Small tables with named rows and columns. After each table, cells are looked up by row and column.

Tazen =
|  | Raz | Zubugup | Zin | Vuk | Kagave | Divi | Paz |
|---|---|---|---|---|---|---|---|
| Gasar | 115 | 104 | 86 | 57 | 101 | 90 | 79 |
| Vofufe | 75 | 84 | 147 | 43 | 141 | 87 | 65 |
| Raton | 85 | 119 | 31 | 168 | 40 | 167 | 3 |
| Lenerik | 16 | 149 | 50 | 125 | 85 | 149 | 74 |
| Vabidu | 159 | 65 | 132 | 69 | 161 | 1 | 181 |
| Kuzazuv | 169 | 33 | 198 | 37 | 141 | 17 | 147 |
| Giz | 73 | 58 | 141 | 86 | 91 | 101 | 146 |
| Nul | 163 | 8 | 160 | 62 | 143 | 12 | 174 |
| Satofo | 82 | 122 | 101 | 68 | 143 | 57 | 127 |
| Pidafev | 128 | 77 | 67 | 119 | 81 | 58 | 123 |

Kagave of Vofufe = 141
Kagave of Lenerik = 85
Paz of Pidafev = 123
Zubugup of Gasar = 104
Kagave of Satofo = 143
Zin of Raton = 31
Paz of Kuzazuv = 147
Divi of Lenerik = 149
Zubugup of Pidafev = 77
Raz of Giz = 73
Raz of Raton = 85
Divi of Vofufe = 87
Kagave of Kuzazuv = 141
Paz of Raton = 3
Vuk of Lenerik = 125

Table Dus
cols = Nef, Momura, Mavus, Bokon, Fove, Dusizog, Vunideg
Zipofo: [113, 94, 209, 49, 85, 115, 111]
Gurev: [82, 5, 241, 121, 64, 203, 26]
Bugipev: [200, 32, 82, 112, 138, 236, 76]

What is the Nef of Zipofo in Dus?
113
What is the Bokon of Zipofo in Dus?
49
What is the Dusizog of Gurev in Dus?
203
What is the Mavus of Gurev in Dus?
241
What is the Fove of Zipofo in Dus?
85
What is the Vunideg of Zipofo in Dus?
111
What is the Fove of Bugipev in Dus?
138
What is the Momura of Zipofo in Dus?
94
What is the Momura of Gurev in Dus?
5
What is the Momura of Bugipev in Dus?
32
What is the Vunideg of Bugipev in Dus?
76
What is the Nef of Bugipev in Dus?
200
What is the Bokon of Bugipev in Dus?
112
What is the Dusizog of Bugipev in Dus?
236
What is the Nef of Gurev in Dus?
82
What is the Vunideg of Gurev in Dus?
26
What is the Dusizog of Zipofo in Dus?
115
What is the Mavus of Zipofo in Dus?
209
What is the Fove of Gurev in Dus?
64

Table Tipus
        Gubor  Nur  Mafof  Vunapab  Pidun
Lel       0.6  0.4    0.4      0.8    0.5
Zov       0.4  0.4    0.4      0.4    0.4
Nudote    0.5  0.4    0.5      0.6    0.4
Dasu      0.7  0.6    0.3      0.5    0.4
Paz       0.4  0.4    0.2      0.8    0.5
Muz       0.6  0.3    0.1      0.6    0.6
Nav       0.3  0.3    0.5      0.2    0.2

What is the Vunapab of Dasu in Tipus? 0.5
What is the Nur of Lel in Tipus? 0.4
What is the Nur of Dasu in Tipus? 0.6
What is the Mafof of Muz in Tipus? 0.1
What is the Pidun of Paz in Tipus? 0.5
What is the Vunapab of Paz in Tipus? 0.8
What is the Pidun of Lel in Tipus? 0.5

Pivez =
columns: Rola, Dasi
Kimizo: [0.83, 0.21]
Buk: [0.49, 0.71]
Ren: [0.22, 0.85]
Bal: [0.30, 0.59]
Gabured: [0.27, 0.84]

Rola of Buk is 0.49
Dasi of Kimizo is 0.21
Dasi of Gabured is 0.84
Rola of Bal is 0.30
Rola of Gabured is 0.27
Dasi of Buk is 0.71
Dasi of Bal is 0.59

Nunulek =
	Mab	Varan	Bapuba	Riguto	Pafov
Kati	4593	6249	5635	489	5377
Buga	4380	5452	6783	745	3536
Zenuroz	5043	4604	4812	1258	4233
Gokese	4374	4455	3165	1576	7337
Mav	3770	4740	2669	2756	8844
Tav	4448	4467	4127	5071	5912
Robigud	5037	4226	5461	4828	2184

What is the Varan of Kati in Nunulek? 6249
What is the Pafov of Gokese in Nunulek? 7337
What is the Pafov of Buga in Nunulek? 3536
What is the Riguto of Kati in Nunulek? 489
What is the Pafov of Kati in Nunulek? 5377
What is the Mab of Kati in Nunulek? 4593
What is the Riguto of Mav in Nunulek? 2756
What is the Pafov of Robigud in Nunulek? 2184
What is the Varan of Buga in Nunulek? 5452
Row with the largest Bapuba: Buga

Mifure =
,Movaket,Fak,Ful,Tede,Tirut,Katukib
Rusede,143,89,174,121,57,77
Savu,97,138,96,114,120,101
Tenisu,175,200,200,82,153,151
Ren,87,74,201,114,93,181
Luvupan,165,103,163,106,67,89
Melere,181,191,190,80,139,162
Vorinis,91,126,115,148,96,149
Zibul,79,143,124,66,128,103
Baritag,56,50,188,156,102,209
Konaf,163,131,191,197,102,168
Sezi,81,155,120,151,195,193

Katukib of Rusede is 77
Tirut of Zibul is 128
Katukib of Melere is 162
Movaket of Melere is 181
Tede of Ren is 114
Ful of Zibul is 124
Tirut of Rusede is 57
Katukib of Sezi is 193
Fak of Rusede is 89

Gog:
columns: Vaza, Gidola, Vupa, Zafo, Nen, Zus, Gilugo, Beg, Sef
Folizeg: [44.14, 32.66, 44.03, 61.10, 31.21, 43.21, 40.21, 58.64, 35.43]
Meb: [33.06, 52.92, 43.21, 49.45, 63.18, 61.34, 30.56, 59.76, 59.23]
Gur: [39.81, 47.99, 65.10, 38.19, 36.66, 46.40, 42.80, 51.22, 22.76]
Solu: [30.58, 16.08, 30.92, 55.66, 76.05, 60.92, 64.29, 71.58, 20.59]
Tel: [34.47, 43.21, 49.87, 44.39, 68.99, 57.42, 39.07, 65.18, 38.73]
Niloko: [38.60, 43.21, 52.28, 43.21, 47.00, 39.43, 35.00, 54.16, 17.28]

Vupa of Meb is 43.21
Vaza of Meb is 33.06
Zus of Meb is 61.34
Sef of Niloko is 17.28
Gidola of Folizeg is 32.66
Zafo of Solu is 55.66
Vupa of Gur is 65.10
Zus of Folizeg is 43.21
Beg of Folizeg is 58.64
Beg of Meb is 59.76
Row with the largest Zus: Meb

Segefan
        Loto  Sebiduk  Danor  Votogi  Morozit  Bodofat  Poz  Vama  Mekazug
Lop      172       68    175      44      151      120  155   141      174
Reteva   116      164     86     126      195      113  243   122      157
Ket      172      139    125     158      123      156  157   170      172

Ket, Poz -> 157
Reteva, Votogi -> 126
Lop, Danor -> 175
Reteva, Danor -> 86
Reteva, Bodofat -> 113
Ket, Morozit -> 123
Reteva, Sebiduk -> 164
Ket, Loto -> 172
Reteva, Vama -> 122
Reteva, Loto -> 116
Ket, Danor -> 125
Ket, Mekazug -> 172
Ket, Bodofat -> 156
Ket, Sebiduk -> 139
Lop, Vama -> 141
Lop, Votogi -> 44

Table Negefeb
,Fotovov,Fanoti,Naz,Gelibo,Zofo,Lini,Zivum,Nini,Zetiz,Zarag
Doke,43,710,469,-85,30,230,451,-114,675,289
Suz,142,-97,-425,658,347,388,274,129,654,201
Davan,45,182,-183,584,53,69,45,243,669,756
Kek,13,-525,631,83,315,51,355,-496,275,-7
Paleri,351,438,1,315,347,363,399,122,882,127

What is the Zetiz of Davan in Negefeb?
669
What is the Zetiz of Suz in Negefeb?
654
What is the Naz of Suz in Negefeb?
-425
What is the Zarag of Davan in Negefeb?
756
What is the Nini of Kek in Negefeb?
-496
What is the Naz of Davan in Negefeb?
-183
What is the Zetiz of Kek in Negefeb?
275
What is the Zarag of Paleri in Negefeb?
127
What is the Gelibo of Paleri in Negefeb?
315
What is the Zofo of Kek in Negefeb?
315
What is the Fotovov of Doke in Negefeb?
43
What is the Zarag of Kek in Negefeb?
-7
What is the Naz of Kek in Negefeb?
631
What is the Fanoti of Kek in Negefeb?
-525
What is the Zofo of Davan in Negefeb?
53
What is the Fotovov of Suz in Negefeb?
142
What is the Nini of Suz in Negefeb?
129
What is the Zarag of Doke in Negefeb?
289
What is the Gelibo of Davan in Negefeb?
584
What is the Fotovov of Kek in Negefeb?
13
Row with the largest Naz: Kek

Kobov.csv
,Zefoz,Duz,Bol,Zab,Nezo,Vuvubul,Pepemi
Kir,173,140,239,183,62,62,136
Bapatuk,150,215,127,174,8,147,148
Foz,80,94,151,115,149,249,75
Gemavi,72,143,116,93,78,87,219
Vunili,66,61,132,79,136,189,104
Gem,139,184,157,149,47,54,214

Vuvubul of Gem = 54
Vuvubul of Foz = 249
Pepemi of Vunili = 104
Pepemi of Gem = 214
Vuvubul of Kir = 62
Bol of Vunili = 132
Pepemi of Foz = 75
Bol of Gem = 157
Zefoz of Gemavi = 72
Nezo of Gemavi = 78
Bol of Bapatuk = 127
Zefoz of Bapatuk = 150
Zab of Foz = 115
Nezo of Vunili = 136
Zefoz of Vunili = 66
Vuvubul of Vunili = 189
Duz of Gemavi = 143
Zab of Bapatuk = 174
Nezo of Gem = 47

Kis
fields: Miva, Samidim, Fedoba, Garim, Mag, Tibugi, Rak, Kibud, Nofakug
Mutib: [12, 11, -35, 61, -18, -6, -28, -46, 21]
Nusazol: [29, 42, 16, 20, -3, -28, 9, -46, 12]
Zete: [29, 10, -10, -2, -5, 49, -37, 15, 28]
Zek: [21, 17, 4, -13, 13, -13, -12, -18, 53]
Rafe: [32, -1, -17, 6, -18, -27, -49, -4, 9]
Kazefaf: [0, 0, -23, 11, -22, -21, -29, 3, 36]
Vib: [37, 16, -40, 5, 2, -60, -30, -14, 12]
Kur: [52, 36, -22, -5, -35, -10, -48, -15, 58]
Nunil: [-22, 27, -51, 15, -11, 43, -18, -18, -9]

What is the Tibugi of Kazefaf in Kis? -21
What is the Tibugi of Mutib in Kis? -6
What is the Miva of Zek in Kis? 21
What is the Mag of Kur in Kis? -35
What is the Mag of Nusazol in Kis? -3
What is the Samidim of Mutib in Kis? 11
What is the Kibud of Zete in Kis? 15
What is the Mag of Kazefaf in Kis? -22
What is the Fedoba of Zete in Kis? -10
What is the Miva of Zete in Kis? 29
What is the Fedoba of Kur in Kis? -22
What is the Fedoba of Kazefaf in Kis? -23
What is the Nofakug of Zete in Kis? 28
What is the Kibud of Vib in Kis? -14

